128 stands for zero in the data rows.
Each row of this table is followed by its label. One hidden rule gives the labels. It looks at one to three of the table's principal directions, none of them among the few with the most spread.
[133 159  79 116 118 138 152  88 116 117 120  98 113 123 155 152 143 120 152 141 128  99  99 146  92 161 143 141  89 123 115 104 122 114 150 127 137 134 147 113 131 133 120 135] Ek
[114 134 143  95 128 125 162 151 161 128 147 161 168 153 131 198 135 102 171 176 151 140  89 141 124 151 140 104 115 121 141 153 170 102  32  83 121  86 110 181 137 157 160  81] Ek
[ 68 116 193 183 124  41 161  68 124 185 172 162 192 154  79 134 100 121  63 122 162 103 105  94 117 145  85 137 166 171 138 112 163  58  78  89 118 159  99  93 142 172 174  84] Zv
[ 99 167 128 165 155 128 115  56 130 158 195 111 162  72 147 106 134 112 115 160 175  60 107  99 119 140 148 140 128 130 111  87 153  95  98  92 109 153 102 112 117 156 159 101] VX
[149 136  45 127 136 141 124 103 143 117 167 108 145  65 158 118 171 106 145 135 157  82  70 143 113 136 187 166  80 110 131  79 107 147 137 131 157 169 149 139 124 123 119 126] Ek
[140 132 173  63 178 125  68 185 109 178  78 115 143 153 125  95 149 167 145 121 159 222 203  88 154  86  91  87 174 126  88 166 164 126  96  90  90  70 117  94  96  97 117  64] Ek
[155 192  96 126 147 139 134 113 120 162 133 118 128 112 174 160 133 134 185 155 179  85 121 148 122 153 161 122  90  99 131 156 137  99  95 117 119  79 121 142 131 111 124 101] VX
[104 144 105 134  92 192 157  89 127  98 135 104 147 112 145 118 111 153 165 143 128  80 131 128 113 118 162 122 131 107 162 105 160 125 125 167 139 106  81 153 100 135 126 157] Zv
[141  89 159 100 149 135  72 192 109 128 133 131 114 131 112  96 139 126 128 150  96 186 158  99 131  98 123  77 163 126 128 147  90 156 139 111 131 148 117 112 123 137 132 120] Zv
[128 169 118  84 157 170  76 101 105 123 176  99 133  98 146 129 180 152 172 175 149 116 157 109  89 121 159 107 144 121 141  97 177 138 115 107 145 127  36 112  87 118 105 101] WL
[133 155  36 115  72 146 178  94 136 125  71 103 113 128 145 140 113  79 134 114  96  85  74 184 116 154 109 170  82 146 116  96 154 101 178 156 128 130 192 118 148 153 129 134] WL
[113 155 112 113 137 110 122 103 125 114 141  93 150 108 157 140 161 116 175 155 125 122  95 125  95 148 171 131 116 127  96  92 154 136 111 106 150 151 117 133 123 138 143 110] WL
[126  85 167 130 168 177  36 174 117 172 148 136 187  94 106  38 153 157 108 134 164 191 205  55 167  41 142  94 164 151 157  88 131 137 138 121 131 142  96 104  87 113 131 127] Zv
[150 102  66 101  92  66 188 167 119 110  57 141 129 155 148 204 126  78 201 121  91 166  50 187 102 152 141 130  70 123 105 165 111 133 116 145 161 123 224 159 171 146 148 114] Zv
[101  58 165  85 138 109 142 139 113 152 118 154 145 164  82 109 133  94  97 111  98 180 125  96 143 102  68  98 172 137 132 135 136 113  98 106 138 144 123  91 143 170 180 105] VX
[152 116 160 124 146 139  89 213 160 109 108 165 128 131 124 128 126 151 125 143 126 175 162 134 149  92 138 108 137 135 133 158 111 161 115 121 117  98 129 170 127 108 112 127] Zv
[ 90 141 143 126 153 122 144  87 130 169 148 127 167 133 140 109 121 120 131 168 156 103 111 104  96 139 121 106 157 120 123 118 132  81  85  78 120 124 100 100 120 181 173  92] WL
[ 71 130 162  79 176 115 198  39 148  97 164 108  70  82 153  98 132  95 100 124  86  61  72 136 115 170 112 134 196  47  69 154 153 139  32  81 101 146  79 116 126 172 191 120] VX
[122  78 204 132 148  44 142 151 132 155  80 170  92 186  75 120  96 134  53  66  98 183 159 119 164 116  33 131 184 148  96 196 118 123 117 119 108 121 153  92 154 126 143 120] Zv
[113 133 147 136 142 117 138 126 130 150 123 143 116 134 141 132 100 143 142 141 150 127 145 134 121 132 143 101 140 116 127 170 128  93  80 110 106  91 122 131 132 135 147 128] WL
[ 84 133 147 130 117  81 181  91 134 134 120 129 162 169 133 171 106 119 162 122 145 128  91 127 127 162 128 123 124 122 106 141 161  92  58 114 120  99 142 145 144 153 173 108] Zv
[126 142  78 210  93  90 138  60 119 121 212 120 130 106 119 173 135  68  95 124 143  60  63 137 106 190 148 187  58 169 134  62 102 110 187 135 147 214 171 122 164 143 122 150] Ek
[ 93 121 182 126 151  99  99 113 127 161 175 152 209 137  96 133 153 128 118 177 152 143 124  77 106 110 110 104 165 168 144  89 172 103  83  77 145 154  63 106 109 170 161  71] Zv
[171 112 100 106  94 104  79 210 102  48  69  97 104 135 140 135 144 131 189  95  44 192 115 154 137 115 157 129 109 122  95 122  84 238 208 195 167 161 189 162 137  89  88 153] Zv
[ 69  95 187 107 173 102 160  87 130 138 128 117 121 140 129  60 115 146 101 118 114 128 137  92 103 125 106 104 219  86  94 149 115 121  74  87 122 133  80  90 116 167 178 123] VX
[ 55 106 233 140 170  99 136  67 117 137 199 143 107 130  98  93 109 123  61 152 107 106 149  79 100 139  89  92 225 122 115 139 138 100  70  65 106 162  36  82 126 185 185 120] Ek
[118 127 122 145 144 151 155 107 138 187 131 143 172 108 140 109 119 151 132 166 187 102 131 111 115 109 154 109 119 124 164 131 127  62  85 106 130 104 110 116 112 146 153 125] VX
[156 189  48 133 173 165  94  69 132 166 184  92 156  23 179  91 179 114 147 168 193  37  93 121 117 122 179 159  90 109 123  75 140 119 126 108 138 152 109 112 104 126 127  92] Zv
[103 118 137 129 166 146 110  64 108 115 210  92 104  81 134  55 148 151 111 121 133  73 150  88 101 120 149 127 197  78 133 115 116 159 122 125 148 168  30  98  96 130 127 139] Zv
[ 79  57 189 109 112  74 215 115 126 101  96 116  77 156  94  81  82 120  60  63  54 141 106 121 139 146  69 124 208  80  80 187 104 136  94 127  97 150 143 107 143 154 167 143] Zv
[126 163  69 110 134 111  99 105 122 105 179  55 188  92 183 119 178 113 221 158 145  98  39 112 103 168 225 131  95  87  99  60 100 171 116 120 171 180 138 151 118 138 143  97] Ek
[ 70 158 216 127 163 129 130  86 150  59 188 125 123  85 142 151 142 116 125 192  90  97 111 104 106 145 141 108 168 117  77 114 181 155  49  72 106 146  49 164 119 167 176 117] VX
[114 145 143 156 144 121 109  99 139 160 184 141 142 131 120 135 123 141 123 143 179 103 150 113 127 135 140 126 140 141 153 131 152  95  95 108 124 115  80 127 121 128 129 116] WL
[ 48  67 213 100 156  79 190  62 139 133 181 145 116 151  81 117 121 112  58 133 110 129 109  84 104 149  73 104 215 112 108 156 155  87  27  58 110 155  64  85 124 194 196 107] Ek
[174 124 144 110 157 152  51 195 122 142 106 140 105 113 107  91 152 140  86 122 116 174 194 117 157  75  93 123 144 158 127 132 125 157 179 125 118 129 120 106 122  94  91 115] WL
[124 117  99  80 110 121 141 161 120 118  67  97 180 145 161 120 128 139 221 118 122 174  92 131 134 119 159 106 127  85 106 135 127 157 101 152 141 101 173 153 108 130 143 106] WL
[122 101 147 117 106 133 129 135 111  73 103  83  74 143 118 101 118 145 126  82  64 158 157 115 144 126 112 129 161 107  93 147 120 184 171 171 128 141 130 126 116 104 107 172] Zv
[ 94 122 127 113 121 144 143 107 145  85 147 101 165 110 139  93 142 122 130 141 107 112  91 113  99 130 138 140 161 106 109  78 132 166 128 119 137 163 105 139  99 159 138 119] Ek
[113 110 151 140 147 136 118  90 133 106 198 126 100  80 108 127 154 102  80 143 114 105 126 101 132 129 126 136 134 138 117 110 146 135 115 106 125 179  93 118 125 139 142 143] Zv
[ 99 145 157 163 168  66  74  78 107 157 252 145 234  76 123 190 189 123 164 192 220 122  84  70 108 138 200 114  86 163 138  63 173  98  38  70 147 180  91 133 115 140 162  67] Zv
[164 114  89 206 104 185  73 145 100 201 144 141 158 146  93  65 116 193  78  99 208 127 236 101 122  74 142 144 112 187 237  82  85  82 249 178 158 128 100  85 111  75  50 175] WL
[ 80 111 189 141 119 146 134  92 125 144 171 146 123 147  78 110 108  96  42 134 109 124 155  97 127 133  55 124 180 165 139 105 164  92 136  95  93 156  84  87 124 172 149 125] Ek
[175 120  65 141  89 137 139 119 123 107 144 124  76 113  98 130 141  84  57  88  90  86 107 162 124 144  72 197 108 147 143 107 107 160 236 166 141 186 151 106 141 114  70 141] WL
[ 87 100 152 155 115  52 183 120 138 131 101 143 182 159 121 148 109 137 134 117 141 153  97 124  98 135 135 135 134 143 107 132 135 103  85 113 139 130 154 141 139 149 159 113] VX
[142 150  77 151 128 179 117 138 141 147 131 109 171  98 172  92 129 146 177 160 168  94 122 126 119 113 205 120  94 112 161  98  93 118 141 141 154 116 129 153 119 126 129 146] VX
[131  94 140 151 127  92 172 116 151 143 101 168  70 139  87 115  98  78  14  87  81 109 114 153 149 133  36 168 143 158 110 151 105 108 163 120 109 158 174  91 173 156 148 143] Ek
[123 137 130 138 144 126 113 142 147 161 145 143 199  99 146 122 134 132 160 163 176 127 106 116 135 113 169 116 119 123 142 116 140 115  78 108 127 120 129 152 109 138 149  96] VX
[120 173 117 149 103  73 182  79 120  98 155 128 109 129 149 242 123  98 176 141 130  83  60 170 113 204 161 143  62 122 109 147 156 106  76 127 125 123 152 169 167 127 143 125] WL
[132 125 140 160 128 108  51 198 140 113 164 140 235 119 130 138 151 169 185 160 185 172 125  95 135  93 222 104 100 155 153  81 115 158 101 128 155 133 125 192 118 105 120 101] Zv
[147 122 129 100 139 132 152 161 137 134  74 140  82 143 138 137 111 154 136 113 133 153 154 154 142 122 128 111 123 104 121 196 119 112  95 129 104  68 150 137 136 101 120 138] Ek
[154 124 144  85 142 169  92 171 136  84 138 117  74 122 123  98 145 157 113 121  97 142 170 131 135 113 121 119 172  95 132 153 114 191 145 135 120 120  77 138 104  94  81 136] Ek
[172 155  75 135 131 176  93 129 128 145 145 130 125  88 137 147 159 130 140 160 160 108 145 136 126 111 151 140  75 153 162 107 141 117 163 138 143 127 121 125 114 104  92 136] WL
[145 168  72 173 111 141 116 105 126 160 183 146 152 113 145 188 135 106 166 189 177  78 101 150  93 158 186 129  55 163 186  95 126  76 138 121 156 138 124 140 143 142 123 132] VX
[162 154  69 169 103 140 120 131 136 136 162 118 164 103 144 131 135 130 148 131 168  78  98 142 126 139 175 162  84 124 168  98 103 139 166 158 154 145 135 158 125 106  93 128] VX
[144 177  88  76 121 181 116 144 115 116  84  93 160 116 184 143 148 135 244 162 122 136 119 144 122 119 168 105 107  94 125 119 166 156 121 152 145  84 123 159  97 120 123 113] Zv
[169 176  30 159 132 174 112  90 138 111 211 128 113  36 158 147 167  78 109 177 158  22  77 164  88 149 172 176  58 136 151  71 109 129 172 116 139 177 123 139 141 136 101 121] WL
[145 104 109 172 107 149  92 146  98 125 161 141 140 116 115 136 130 138 139 123 153 144 162 116 129 103 161 125  97 151 175 110 109 135 173 166 148 144 132 138 123 101  97 161] WL
[114 167  89 195  77 153 171  97 120 183 104 119 183 175 156 144  74 157 176 130 199  98 137 139 111 157 172 130  73 141 182 107 112  46 154 159 130  78 161 137 131 124 121 164] Ek
[112 206 125 179 105 145 105  67 120  78 215 105 143  87 150 184 137 104 151 175 130  47  87 131 111 178 169 148  84 144 125  60 159 143 143 131 122 165  98 164 130 137 122 130] WL
[ 58 124 113 181 105  89 208  22 153 127 182 106 169 102 132 101 110 111  80 133 148  43  43 121  72 179 157 171 135 123 119  64 116  82 106 101 131 196 129 111 125 185 167 137] Ek
[126  34 201 116 138  98 136 202 149 118  69 180 104 166  64  84 110 135  31  75  70 211 168 115 166  74  54 122 185 152 120 165  95 153 139 127 122 140 151 114 148 127 139 148] WL
Here are more rows. What is the label of each one?
[112 175 137 153 120 144  93 115 105 150 168 128 214 146 142 175 146 151 204 168 192 135 149 105 108 133 186 110  96 158 175  75 176 101 111 126 154 105  79 154 114 115 122 112] WL
[128 123 175  92 140  61 138 159 135 104 109 146 147 148 122 186 147 143 157 132 117 176  94 132 133 140 124 116 131 117  98 161 146 156  62 109 127 118 137 155 126 117 134  90] WL
[157 143 154 166  92  81 132 175 129  85  86 137 125 141 116 174 119 143 119 108  88 150 128 154 130 133 109 162 110 157 108 140 129 177 181 162 132 139 159 165 137  89  81 134] Zv
[153 114  60  96 120 140 168 116 111 168  79  93 110 123 144  80 128 105 127 102 112 110  95 141 125 134 105 141 120  93 121 137  86 115 170 144 140 141 178  81 131 139 132 128] WL
[ 86 119 184 164 116  67 175  80 134  97 176 140 106 105 104 168 108  91  75 134  95  94  78 127 124 170 105 142 139 134  90 142 152 118  81 102  96 175 130 136 145 160 163 124] WL
[204 145  61  90 141 185  99 192 156 107  73 128  96  93 158 117 162 125 139 140 105 132 128 170 139  97 131 150  89 119 127 129  96 182 190 149 143 116 165 146 121  99  83 138] WL
[110 112 113  91 119 147 149 118 130 109 130 114 112 134 132 136 137 119 148 136 114 138 114 134 115 141 151 111 123 115 130 125 138 117 101 120 133 126 123 130 130 141 143 141] Ek
[132 144 109 106 129 142  85 125 132  91 184  75 146  98 133  93 170 121 135 127 123 113 109 105 125 136 144 151 152 107 106  80 139 192 150 125 135 172  91 138  97 118 100  95] Ek
[180 161  24 134  78 192 107 147 125 138  82 106 118 129 145 122 130 103 146 115 118 114 133 173 133 125 131 167  64 161 159  79 119 132 249 184 149 130 184 123 134 107  76 159] Zv
[116 153  84 129  82 104 126 132 110 149 107 121 211 192 157 211 127  90 251 145 150 169  60 144 135 178 188 109  36 152 147  74 128  97 122 148 164 119 216 157 159 147 163 129] Ek
[167 130 132 114 146  98  99 178 130 118  96 154  87 133 126 134 126 115 113 111  94 146 131 159 143 119  90 134 139 127 105 167 101 171 152 132 120 125 157 130 148 116 111 110] Zv
[164 146  63 125 117 130 122 172 143 114  92 112 141 114 171 147 139 109 195 143 127 136  92 161 122 132 179 138  73 122 110 126 105 152 147 142 150 119 188 170 141 119 121 126] WL
[201 127  55 144  95 148 101 202 110 124  77 115 136 151 152 138 127 171 207  88 153 163 154 153 151 107 181 137  67 112 168 148  70 172 201 213 170  91 185 169 127  54  59 164] VX
[ 81  79 116 109  79  91 151 143 120 108  75  86 198 188 134  93 104 130 197  76  99 185  73 112 147 135 166 111 137 104 111  90  97 153 122 172 160 143 197 145 134 149 170 142] Ek
[ 90 106 145 148 107 124 189  64 125  98 176 131 120 124 107 135 116 120  91 101 120  81 102 123 123 153 118 149 145 107 144 120 137 125 106 142 129 152  97 133 131 140 141 152] WL
[134 143 137 132 122  95 157 103 142 175  65 163  90 174 109 176  87 112  99  92 128 134 128 157 186 147  54 142  98 161 112 173 158  70 114 137  89  80 200 101 160 129 149 137] WL
[ 50 120 203 149 164 149 141  80 148 120 198 132 215  88 137  80 129 166 129 164 177  97 131  65 118 101 180 100 185  98 140  89 162 118  23  89 123 126  33 157  92 158 185 116] VX
[147 165 100 146  87 112 122 137 119 109 104 115  92 138 134 171 115  89 122 117  94 127 102 173 131 174 122 155  73 161 103 107 120 129 192 143 107 150 204 130 161 119 105 142] Ek
[112  75 134 153 142  28 182  93 146 153 139 163 104 155  94 129 102 100  54  87 130 110  76 133 124 156  74 154 149 128 104 168  77  98 101 102 124 162 174  90 166 166 164 115] WL
[ 92 130 172 161 147  64 121  89 165  47 248 102 132  76 124 155 164 108 105 146 125  90  58  99 122 179 182 157 131 114  66  98 132 182  64  84 123 205  99 180 133 134 146 113] Ek
[168 227  75 133 105 196  38 137 107 113 175 113 171 106 160 202 182 135 207 180 175 115 136 150 121 148 213 135  27 173 184  29 169 138 180 150 149 125 111 166 117  76  65 130] Ek
[138 131 130 134 134 144 121 123 131 146 105 151  88 152 115 123 106 135  95 107 126 123 167 141 149 119  89 131 131 145 144 146 122 108 152 140 116 100 133 106 143 121 121 151] VX
[146 119  81  70 118 153 132 218 140 175  26 152 189 179 166 142 114  81 233 141 130 206 103 164 158 108 140  87  89 121 137 145 126 111 104 131 138  58 219 163 152 155 174 100] WL
[104 146 170 133 118 115 192  94 140 119  85 123 100 154 132 158  90 167 128 121 124 118 143 134 130 147 101 125 142 113 100 184 162  99  84 130  94  73 122 134 117 123 133 143] WL
[105 102 138 120 179  68 150  86 139 160 160 149 141  98 119 105 143  78  72 121 144 106  77 111 126 132  85 146 156 118  81 131 126 109  72  67 111 163 143  93 146 176 185  72] VX
[147 130 116 134 128 112  83 154 118 121 140 109 143 132 137 121 142 144 161 134 131 146 121 118 122 132 161 121 120 124 130 112  85 163 159 140 151 152 140 131 118 114 106 128] Zv
[130 156  72 165 109 151 110  78 111 124 188 110 136  96 134 148 148 104 133 129 163  81 124 132 112 144 162 163  80 157 148  69 153 114 167 143 142 155 120 129 134 118 108 138] Zv
[142 120 174 159 162 103 105 137 150 110 189 162 119  80 110 141 144 172  87 147 159 110 141 113 133 111 153 130 137 125 141 155 119 148  82 111 121 141  81 151 111  98 106 127] VX
[128 172  65 166 134 132 142  74 108 155 228  94 230  64 196 170 160 159 255 201 249  50  55 104  89 161 255 103  46  69 181  99 109  91  37 125 175 126  97 180 104 120 147 109] VX
[108 137 162 106 151 120 109 119 125 112 166 105 144 109 141 134 145 138 167 148 140 138 122  98 136 135 153 104 149  96  99 139 157 150  65 106 113 123  96 146 101 126 142 101] Ek
